rotation ticks, each row followed by its count of ticks:
The counts run from 0 to 403.
[112 140  55 117  89  97 118 139 146 126 137  88 107 151 152 199 134 110
 143 113 127 139 152 134 124  59 148 112 114 110  99 143 102  91 129 146
  99 134 141 116 120 163  91 145] | 291
[159  85  97 116 124 132 146 149 152 145 149 128 114 120 132 150  89 129
 174 101  97  93  91 156 152  65 153 112 142 128 120 147 162  79 132 148
 112  99 168 132 147 159 130 104] | 381
[105 123 143 135 102 117  98 140 160  87 128  78  91 152 176 197 105 106
 139 143 124  97 129 112 175 112 128 117 128 142  77 136  99 120 140 141
 164 152 131 142 156 163 105 122] | 356
[133 105  94 103  91 124 160 144 155 136 130 103 130 148 176 193 143 116
 154 115 110 126 135 127 170  70 137 101  92 132 134 133 130  68 138 141
  93 127 126 113 132 167 108 159] | 344
[170 118 124 103 112 107  92 188 139 125 120 116  84 163 147 170 111 126
 153 128 106 130 121 171 193 140 165 143 110 147 146 104  99 100 100 142
 118 140 119 135 171 149 105 124] | 249
[106 108 160  84 114  98 105 143 101 130 114 139 114 152 153 167  67 133
 175 117  96 127  85 157 167 107 114 150 125 145 138 132 127 114 144 145
 139 126 157 150 153 164  73  96] | 85
[129 131  46 174  95 139 124 113 162  63 119 116 130 186 129 146 128 116
 108 119  92 138 108 126 137 146 144 129 128 124  88 158 163 123 156 169
 131 127 149  98 122 125 116 144] | 58
[160  90 105  92 102 119 127 163 167 145 127 107 114 145 154 157  90 124
 176 128 102 101 146 147 191 102 158 133 116 157 147 114  96  77 123 145
 132 132 142 152 170 149 117 120] | 196
[102 106 108 147 115 100 107 156 109 104 154  57 114 161 124 120  78 105
 134 104  88 116 136 155 169 105 139 169 121 127 121 112 116 124 140 146
 106 132 113 114 163 183  85 124] | 136
[133 119 113  95 100 142 131 129 181  92 137 150 113 170 143 148 141  67
 114 134 108  80 106 164 185 129  96 129 106 111 125  96 151 130 153 143
  93 153 118 100 149 184 109 133] | 346
[120 113  74 150 104 141 149 124 175  65 159 117 131 117 120 104 113 113
 154 131  86  85  98 133 153 112 116  97 149 105 128 156 131  94 151 143
 123  92 139 122 116 184 130 120] | 276
[100 113  76 135 108 105 103 139 130 138 146 137 152 138  91 112  84  88
 163  80 109 137 115 171 142  84 141 139 115 132 113 143 137 105 146 186
 109 100 143 144 115 160  98  94] | 255
[125 111 117 135 141 112 144 162 121  89 134  61  97 148 178 175  96 113
 146 125 123 118  94 163 133  80 125 151 138 129 105 139 133  80 161 127
  82 123 144 109 137 184 128 107] | 180
[107 123 139 161  99 100  76 138 130  59 146  83 127 156 131 127  84  84
 120 122 130 127  86 139 157 140 115 160 105 118  87 132 110 136 149 153
 159 148 101 116 132 173 104 118] | 22
[112 110  99 104  83 125  85 103 109  95 126 144 149 134 117 130 139  86
 115 124  74 105  85 131 125 139 135  96  98  78  95 145 139 148 140 176
 135 129 157 113 147 139  63 136] | 325
[197  95 109 107  87 145  99 130 154 105 121 159 105 169 139 170 100 166
 116 146  86 132  69 120 147 147 130 142 119 115 143 151 150 123 105 130
 176 132 144  94 142 145 124 133] | 384
[152 144  91 134  65 107 120 127 169  94 115 117 134 158 155 197 135 121
 160 111 132 139  95 108 123  92 120 102 106 106 115 145  99  90 131 139
 141 144 147 124  87 154 107 175] | 60
[122 130 132 168 127 126 141 147 163  58 124  92  90 155 160 191 106 138
 164 111 130 123  84 135 152 123 124 120 157 136  73 149 138 120 148 126
 151 137 154 132 123 177 128 128] | 401
[110 119 119 114 110 119 141 138 140 138 165 106 107 127 138 191 110 122
 142  91 112 112  99 138 131  47 146  94 134 112  93 147 161 111 122 133
  92 121 142 108 125 191  89 131] | 336
[106 143 123 111  93  99 113 130 132  91 117 146 133 160 136 138  83  92
 176 128 114 139  89 166 158 117  90 155 126 144 151 136  92  94 167 150
 121 115 150 152 108 175  93  96] | 359
[157 121 119 134  77 119 109 118 159  99 158 121 147 139 114 150 139 115
 146  87 107 127  80 113 139 109 106 104 103  76  94 133 138 135 121 142
 151 149 118 104 103 174  84 185] | 334
[152 139 105  94  93 114 133 146 154  98 149 138  99 161 126 140 138  75
 121 134 111  99  94 174 150 109 121 124 116  94 147 101 129 111 137 136
  60 141 114  95 138 190  87 131] | 63
[ 99  88  92 113 132  83  93 145 113 100 158 128 149 100  89 108 105 130
 171  98  93 135 112 167 146 110 107 139 138  97 111 155 116 120 138 171
 139  87 126 130 123 186 109 102] | 202
[109 106 104 123  81 116 112 115  96 121 129  70 146 122 156 152  98 125
 169 114  72  99 102 100 124  75 150 108 118 107 103 153 109 110 137 162
 144 120 170 133 140 156  72 148] | 209
[106  91  64 105 119 106 113 159 152 123 126 136 117 170 140 177 142 127
 124 113  91 156 180 161 197 123 143 145 108 137 116 136 133 117 116 168
 116 127 106 107 158 158 119 127] | 353
[136  94  75 137 114 156 141 132 178  71 137 152 128 137 122 104 129 103
 131 138  66  86  89 152 171 159 150 102 132 112 117 146 167 124 153 163
 123 114 141 116 146 148 126 111] | 161
[169 101  86 142  96 139 135 125 170  79 114 118 109 139 164 177 111 159
 168 140  89 102  78 110 141 127 130 109 150 117 109 154 130 103 141 133
 177 131 186 124 123 136 125 144] | 163
[132 125  72 103  95 114 143 140 142 125 143 112 121 150 139 161 142  93
 136 113 106 104 132 155 135  63 133 115 119  91 121 117 129 105 131 145
  57 136 128  98 130 175  84 153] | 62
[ 86  88 117  87 131 108 104 148  87 126 110 149 125 151 135 161  97 123
 150 114  80 144 110 167 156 119 135 150 122 139  99 144 156 135 151 179
 136 120 163 138 165 151  86  84] | 86
[154 116 106 105  80 114  92 119 142  87 129 156 125 147 111 158 156 140
 144 115  81 134  79 127 142 143 108 111 115  61 111 133 138 157 115 146
 168 151 138 101 122 163  78 166] | 51
[120 131 140 111 107 120 142 165 149  91 120 109  87 163 178 182 120  99
 142 142 108 106 100 158 193 122 136 108 122 150 151 114 114  86 143 124
  92 135 122 134 158 175  97 124] | 11
[ 87 104 116 139 115  92 107 141 107 138 137  97 140 135 134 149  75 107
 176  76 114 138 104 145 138  73 139 137 121 144  83 159 136 107 149 178
 131 121 156 152 123 158  99 101] | 254
[140 102  82 119 120 101 135 154 156 140 128 104 142 154 153 186 104 122
 183  78 133 154 148 158 159  80 136 154 114 149 101 131 130  76 135 163
 116 134 149 132 118 164 133 121] | 299
[126  72  86 121  98 130 101 124 116 110 146  94 145 137 138 157 133 153
 122 116  72 135 114 106 131  96 123 119 115  73  87 168 155 136 124 152
 163 124 122  84 144 178 101 158] | 386
[163 118 100  91  84 112 105 127 151  78 121 151 121 143 138 183 167 137
 150 130 100 142  84 130 140 145 104 103 110  70 116 136 119 139 124 146
 156 151 133  96 121 161  95 166] | 281
[ 91  77  79 108 121 113 118 153 132 127 126 139 155 139 124 130 104  99
 139 105 100 155 138 174 167 117 143 143  88 153 123 156 146  84 155 196
 114  98 127 124 148 142 131  85] | 308
[ 96 107  57  98 107 116 115 150 145 116 113 136 108 168 152 199 147 129
 118 136  92 155 168 155 174 117 148 122 104 125 126 147 139 108 119 158
 104 128 117 101 153 156 104 136] | 123
